In the rows, 128 means zero.
X: rows in 4 groups, each row roughly a mix of its group's directions (one row in no group):
X (129 x 10):
[[ 97 135  87 115 123 162 121 194 154 124]
 [158  73 130 159  73  98 117 116 116 122]
 [ 84 131  83 145 148 141  91 127  79 153]
 [121 171  88 107  86 118 141  94  91 155]
 [ 81 167 133 126 162 119 137 186 110 110]
 [151 131  91 109  70 132 139 126 172  88]
 [105 152 114 174 121 105 129  64 116  97]
 [146 149 141 103 117 103 174 162 123 188]
 [130 129 177 158 148 132 111  75 177 121]
 [152 138  78  75 148 109 134  85 118 151]
 [156 139 146 155 160 167 156  91 118 178]
 [191  92 132 122 101 127 123  94 159 160]
 [135  91 117 156  91  73 111 169 129 106]
 [113 119 179 149 102 126 124  73  81 132]
 [164 108 159 130 138 110 176 139 174  88]
 [108 142  51 130 127 159 129 120 132  89]
 [177 108 111  62 121 107 111 104 122 147]
 [100 161  86  85 148  91 138 108 135 165]
 [132  95  90 173 166 101 133 122 165  95]
 [168 107 146 121 168 128  81 107 139 177]
 [104 110  94 164 113  82 106 167 135  90]
 [ 83  95  78 140 117 152 114  87 131 156]
 [138 174 161 125 133 139 119 197 120  99]
 [149 119 107 148 139 164 162 157 124 194]
 [142  87 128 175 109 115 126 120 195 129]
 [121  81 163 103 149  79 145 146 134  88]
 [165 149  77 115 169 116 123 139 167  94]
 [ 87 170 100 107 119 102 148  84 102 156]
 [147  98 107 184 138 140 100  76 146 143]
 [142 128  74 110 121 143 148 100 146 192]
 [ 79  94 106 128 155 114 150  72 109 144]
 [146 123 179 123 142 101 163 178  89 135]
 [ 92 119 171 157 119 151 139  65 150 125]
 [107 186 165 164 128 143 163 147 151 108]
 [131  87 114 121  92 167  79 160 157 116]
 [122 167 123 185 111  95 144  78 119 138]
 [ 95 142 167 120 154 112 149  78 117  80]
 [121 129 109 106  73 106 160 183 107 109]
 [181  96 168 133 154  84 132 133 125 160]
 [160  76 142 158 115 101 146 108  78 113]
 [122 158 160  76 140 111 181 111 102 145]
 [121 128 146 132  56 129 127 145  99  78]
 [142 130  76 103 145 123 141  66 154 154]
 [132 104  67 144 126 141 154 188 129 117]
 [121 124 143  69 159 151  95 113 141 177]
 [168 144 143 126 109 188 104 165 135 163]
 [161 145 105 145 147 186  83 149 156 136]
 [133  48 152 141 148 103 150 105 132 132]
 [133 108 147 129 142 124 156 100  50 105]
 [132 141 110  80 155 147 175 101 176 133]
 [168 103 130 118  70 106 114 158 130  84]
 [ 77 186 127  88 137 157 117 149 133 127]
 [114 121  99 173 110 151 106  91 186 135]
 [167 152 154 166 188 112 119 113 148 149]
 [145 145 151 123 159 123 108 159 203 140]
 [129  69  95 140 164 144 163 166 130 145]
 [155 103 154 146 178 174 109 117 147 164]
 [164  83 101 110  81 130  99 114 167 119]
 [178 151 125 170 154 152  98 153 165 112]
 [152 126 131 127 120 166 132 161 204 117]
 [112 122  72 148 182 116 128 109 123  84]
 [109 112 140  68  87 155  90 148 116 108]
 [147 123  90 169 163  83 126 168  99 125]
 [115 113 176  96 132 161  96  82 118 161]
 [137 133 105  49 134 141 113  94 146 109]
 [159 127 154  95 118 125 169 164 161  80]
 [138 113  65 149 151 107  94  89 107 149]
 [131 127 141 168 122 146 112  64 175 151]
 [187  96  88 158 128 132  97 147 135 155]
 [145  84  94 167 105  88 112 118  94 102]
 [121 116 174  99 148 123 144 194 131  98]
 [135 117 117 130  71 154 116 153  63 125]
 [146 115 198 129 162 127 133  96 134 168]
 [140  64 132 132 144 130 162 186 128 119]
 [118 152  88 111  90 150 100 184 104 142]
 [126 110  99 145  94 160  88 174  86 137]
 [113 149 126  75  70 104 145 161 107 133]
 [151  61  91 149 132 131 171 119 106 131]
 [120 167 169 170 102 123 170 136 152  97]
 [ 85 131 110 133 113 165 116  64 112  99]
 [185 181 127 108 124 120 103 166 135 104]
 [118 151 160  85  87 110 178 138 101 107]
 [147 146 112  94 151 172  95 148 151 179]
 [163 116 131 168 100 139  80  93  87 127]
 [128 132 176 111 139 146 163 111  60 131]
 [142 121  90 150 171 106 125 149 194 124]
 [ 86 142 149 134 123 140 200 105 156 121]
 [164 109  97 111  92 118 153 104 181  98]
 [105 130 182 107 142  80 147 121  83 146]
 [138 123  46 152 112 159 119 108 133 126]
 [157 144 130 111 155 156 134 115 193 171]
 [155  81 127  93  75 136  91 113 149 142]
 [116 167 133 200 170 135 108 133 131 137]
 [148  89 131 156 122 195 137 156 115 159]
 [ 74 149 149 151 180 152 162 129 129 105]
 [ 82 159 118 187 131 115 163  99 111 127]
 [ 82 141 139  99 168 137 146 139 172  85]
 [115 131 125 135 141 167 139 128 209 103]
 [ 79 144 190 119 153 117 126 137 167 145]
 [145 147 166 113 163  75 128 120 157 172]
 [119 188 151 117  98 120 109  74 117 149]
 [135  62 141 162 144 155 168 144 112 149]
 [163 164 139  80 126 156 124 124 117 185]
 [ 94 138 108 136 141 176 125  61 148 115]
 [ 71  99 147 147 129 119 153  88 102 166]
 [125 124 104 117 107  75 104 183  96 102]
 [124 114 176  89 108 129 150 117  68 106]
 [125 165  79 114 100 147  78 159 105 119]
 [164 113 192 129  99 127 149 148 139 171]
 [ 88 113  96 155 107 172 142  82 121  99]
 [148 190 138 159 110  96 110 112 142  86]
 [156 164 140  82 115 137 154 168 156  89]
 [123 142 141 158 128 163  77 126 192 131]
 [160  55 170 122 126 100 119 125 122 134]
 [146 120  99 172 149 146  97  83 174 118]
 [115 184 107  65 136 148 105 143 119 142]
 [131 140  72 157 105 149  77 108  96 124]
 [ 80  98 184 127  99 135 169 119 118 137]
 [112  78 113 171 173 137 157  94 120 143]
 [155  97  84 179 130 148 107  87 147 141]
 [116 106  91 156 113 125 122 148 126  53]
 [150 146 165 132 118  67 180 150 126 136]
 [ 82 141 113 130 143 165 128 191 112  99]
 [141 161  80 158  95 109 151 172 127  99]
 [142 121 145 100 167  70 142 168 118 161]
 [ 92 126  88 113 144 171  78 148 107 152]
 [158 158 115 157  78 158 113 172 127  99]
 [105 142 202 124 135  96 128  94 114 150]
 [121  88 141 147 136 102 153 116  72  80]]
the one row of each list that fits no group (the others fit one group, some only roughly):
- J995: [ 87 115 119  88 107 134  82  99 118  82]
- J207: [140 111  92 168 106 145 176 174 106 143]
- J364: [109 127 113 167 108 187 136 124  73 134]
- J102: [154 129 164 106 109 133 105 203 116 124]
- J704: [163 139  94 141  92 138  79 127 131 180]
- J330: [101 100 145  59 136 148 138 109 126 168]
- J383: [179  94 157 147 121 128 147  89  94 163]
- J152: [112 127  98 197 165 145 132  88 135 128]
- J981: [145 163 116 148 138 137  86  71 170 112]
- J337: [122 113 137  81 129 163 129 111 110 197]
- J201: [139 127 148 186 167 135 164 135  89 157]
	J364
- J682: [193 135 154  84 108 111 115 153 154 115]
- J564: [ 98 109 146 171 136 155 151  73 117  92]
- J730: [139 141 114 103  99 167 135 193 159 105]
- J44: [103  87 103 104  93 124 151 181 104 105]
- J818: [ 82 135  85 126 137 166 101 160 131  84]
- J931: [100 170 162 133 108 149 104  73 137  97]
- J299: [180 116 127 158 149 116 102  64 132 133]
- J315: [101 106 108 162 117 180 135 125 110 185]
- J535: [ 55 144 178 118 142 137 139 121 146 110]
- J292: [118 110 163  84 190 138 128 130 112 166]
- J506: [139  86  76 135 124 139 176 103 151 160]
	J315
- J879: [175 141 108 149 154 141 141 187 157 155]
- J327: [146 169 103 166 160 141  87 110 163 101]
- J611: [148 161 166 145 112 175 101  97 117 169]
- J288: [139 137 137  92 159 168  63 121 155 138]
- J612: [111 168  82 135 166 101 118  82 151 112]
- J528: [ 83 158 135 148 127 179 125 104 177 142]
- J303: [128 171 105 165  83 151 103 115 114  84]
- J126: [ 88 139 132  93 152  87 153 159  89 156]
- J272: [121 120  81 166 155 175 147 142 161  97]
- J54: [130 147 167 134  58 147 102 125 110  95]
- J784: [165 120 136 115  95 156 119  75 107 176]
- J312: [175 133 118 139 111 138 152 203 136 141]
- J688: [138 156 137 181 162 121 155 157 158  85]
- J854: [152 172  85 156 118  88 111 107  90 115]
	J272
